Look-ups in named tables: a row name and a column name give one cell, copied from the table.

des =
|  | vaseno | mogo | zifi | nes | pifo | nem | sidate | vik | vagog |
|---|---|---|---|---|---|---|---|---|---|
| lanad | 129 | 162 | 166 | 160 | 137 | 120 | 156 | 203 | 162 |
| liramu | 171 | 75 | 84 | 213 | 50 | 109 | 137 | 114 | 200 |
| kab | 120 | 82 | 132 | 203 | 156 | 162 | 111 | 104 | 165 |
| sofitob | 138 | 86 | 163 | 155 | 118 | 152 | 141 | 178 | 185 |
| dil | 142 | 184 | 125 | 132 | 102 | 66 | 145 | 186 | 124 |

What is the sidate of lanad in des? 156
What is the nem of liramu in des? 109
What is the vik of liramu in des? 114
What is the mogo of dil in des? 184
What is the vaseno of dil in des? 142
What is the nes of liramu in des? 213
What is the pifo of kab in des? 156
What is the nes of kab in des? 203
What is the pifo of dil in des? 102
What is the pifo of sofitob in des? 118
What is the nem of kab in des? 162
What is the mogo of sofitob in des? 86

saru:
        roretim  kuli  mes   sek
bizeva     -713   451  153   203
dozatu       33   501  201  -113
revavi      260   533  599   296
fenu        245   725  314   540
dekido      117   650  -73   107
dem         461   292  375   376

What is the mes of dozatu in saru? 201
What is the mes of revavi in saru? 599
What is the roretim of dem in saru? 461
What is the sek of fenu in saru? 540
What is the kuli of fenu in saru? 725
What is the roretim of dozatu in saru? 33
What is the mes of dem in saru? 375
What is the sek of dem in saru? 376
What is the roretim of fenu in saru? 245
What is the mes of fenu in saru? 314
What is the mes of bizeva in saru? 153
What is the kuli of dozatu in saru? 501
What is the kuli of bizeva in saru? 451
What is the kuli of dem in saru? 292
What is the roretim of revavi in saru? 260
What is the sek of bizeva in saru? 203
What is the roretim of dekido in saru? 117
What is the roretim of bizeva in saru? -713
Which row has the largest mes? revavi

Table zev
|  | rin | pafin | lom | tuv | movi | forumed | nal |
|---|---|---|---|---|---|---|---|
| zitisuz | 113 | 173 | 148 | 189 | 131 | 193 | 105 |
| kag | 45 | 62 | 101 | 51 | 89 | 43 | 182 |
| vudapo | 26 | 125 | 146 | 113 | 189 | 126 | 49 |

What is the rin of zitisuz in zev?
113
What is the movi of kag in zev?
89
What is the tuv of kag in zev?
51
What is the nal of vudapo in zev?
49
What is the lom of zitisuz in zev?
148
What is the lom of vudapo in zev?
146
What is the nal of zitisuz in zev?
105
What is the nal of kag in zev?
182
What is the tuv of vudapo in zev?
113
What is the rin of kag in zev?
45
What is the forumed of kag in zev?
43
What is the forumed of vudapo in zev?
126
What is the forumed of zitisuz in zev?
193
What is the pafin of vudapo in zev?
125
What is the movi of zitisuz in zev?
131
What is the pafin of kag in zev?
62
What is the pafin of zitisuz in zev?
173
What is the movi of vudapo in zev?
189
Row with the largest pafin: zitisuz

buk:
fields: vodila, bokeseg, rulif, zorofub
gilimi: [0.4, 0.5, 0.4, 0.5]
tipo: [0.7, 0.3, 0.7, 0.3]
rorikat: [0.7, 0.2, 0.7, 0.2]
veg: [0.7, 0.3, 0.7, 0.3]
teli: [0.4, 0.6, 0.4, 0.6]
tekoz: [0.1, 0.9, 0.1, 0.9]
sibo: [0.2, 0.7, 0.2, 0.7]
dumav: [0.3, 0.7, 0.3, 0.7]
nedezo: [0.4, 0.6, 0.4, 0.6]
vasaf: [0.6, 0.4, 0.6, 0.4]

tekoz, bokeseg: 0.9
tekoz, vodila: 0.1
sibo, zorofub: 0.7
gilimi, bokeseg: 0.5
tipo, bokeseg: 0.3
dumav, bokeseg: 0.7
sibo, bokeseg: 0.7
teli, zorofub: 0.6
nedezo, rulif: 0.4
vasaf, bokeseg: 0.4
rorikat, bokeseg: 0.2
veg, bokeseg: 0.3
rorikat, zorofub: 0.2
nedezo, bokeseg: 0.6
teli, bokeseg: 0.6
tekoz, zorofub: 0.9
veg, zorofub: 0.3
teli, vodila: 0.4
gilimi, rulif: 0.4
sibo, vodila: 0.2

dur =
|  | muf | tar | pavi | lop | sinir |
|---|---|---|---|---|---|
| fela | 113 | 95 | 119 | 97 | 95 |
| nin | 109 | 121 | 113 | 120 | 121 |
| bam | 124 | 119 | 97 | 114 | 119 |
| pivir | 121 | 111 | 109 | 101 | 111 |
| puvar | 52 | 203 | 126 | 120 | 203 |
| reri | 127 | 117 | 90 | 115 | 117 |
| lanin | 114 | 102 | 125 | 123 | 102 |
| fem | 116 | 123 | 141 | 117 | 123 |
| ves | 105 | 125 | 116 | 117 | 125 |
| gulabop | 111 | 181 | 160 | 135 | 181 |
| sib | 122 | 89 | 111 | 85 | 89 |
| leni | 122 | 118 | 113 | 112 | 118 |

lop of sib: 85
lop of pivir: 101
tar of fela: 95
muf of lanin: 114
lop of fem: 117
lop of bam: 114
lop of lanin: 123

Table nibibi
         nez  divo  nid  sibirug  zuruli  tufog  furu  vizug
bilobok  248   495  415      495     414    495   414    415
kizifi   279   428  482      428     481    428   482    482
nipu     227   589  322      588     321    588   321    321
zeda     227   838   73      837      72    837    71     72
galane   226   519  391      519     390    519   390    391

zeda, vizug: 72
galane, nez: 226
kizifi, tufog: 428
galane, tufog: 519
galane, zuruli: 390
zeda, sibirug: 837
bilobok, vizug: 415
zeda, divo: 838
Which row has the largest nez? kizifi

pepa
columns: kirel, daf, tovoku, mesune, rozovo
nagoga: [51460, 50050, 39002, 76720, 46746]
guzug: [53541, 34095, 65945, 29164, 69147]
nazuf: [34164, 29864, 53638, 96965, 40737]
rukavum: [54612, 14645, 37438, 60, 37648]

What is the kirel of rukavum in pepa?
54612
What is the kirel of nagoga in pepa?
51460
What is the rozovo of nazuf in pepa?
40737
What is the kirel of guzug in pepa?
53541
What is the tovoku of guzug in pepa?
65945
What is the daf of guzug in pepa?
34095
What is the rozovo of rukavum in pepa?
37648
What is the tovoku of nazuf in pepa?
53638
What is the daf of nazuf in pepa?
29864
What is the kirel of nazuf in pepa?
34164
What is the rozovo of guzug in pepa?
69147
What is the daf of nagoga in pepa?
50050
What is the mesune of rukavum in pepa?
60
Row with the largest rozovo: guzug

lirepo =
	buned	pobefef
rovoto	20	25
gitele	19	24
tum	76	25
rig	32	56
keruvo	46	22
pufud	32	48
disolo	61	24

pobefef of disolo is 24
pobefef of rovoto is 25
buned of rovoto is 20
pobefef of rig is 56
buned of gitele is 19
buned of keruvo is 46
buned of tum is 76
buned of rig is 32
pobefef of tum is 25
pobefef of keruvo is 22
pobefef of pufud is 48
buned of disolo is 61
pobefef of gitele is 24
buned of pufud is 32
Which row has the largest pobefef? rig

nifumez:
|  | posen | mele | vaf |
|---|---|---|---|
| gos | -8410 | -400 | 4590 |
| purumu | -4264 | 7224 | 5227 |
| gifo | -9009 | -2138 | 1653 |
| leruve | -8285 | -1752 | -3891 |
| tutorud | -8240 | -1651 | -4003 |
| fara | -6121 | 4090 | 6447 |
| reso | -8151 | 201 | 5110 |
| zem | -7607 | -825 | -5343 |
| dazeko | -2487 | 9566 | 653 |
| vegidi | -3049 | 8920 | 3018 |

What is the posen of zem in nifumez?
-7607
What is the posen of vegidi in nifumez?
-3049
What is the mele of tutorud in nifumez?
-1651
What is the vaf of dazeko in nifumez?
653
What is the mele of reso in nifumez?
201
What is the mele of fara in nifumez?
4090
What is the mele of gos in nifumez?
-400
What is the vaf of zem in nifumez?
-5343
What is the mele of leruve in nifumez?
-1752
What is the posen of gos in nifumez?
-8410

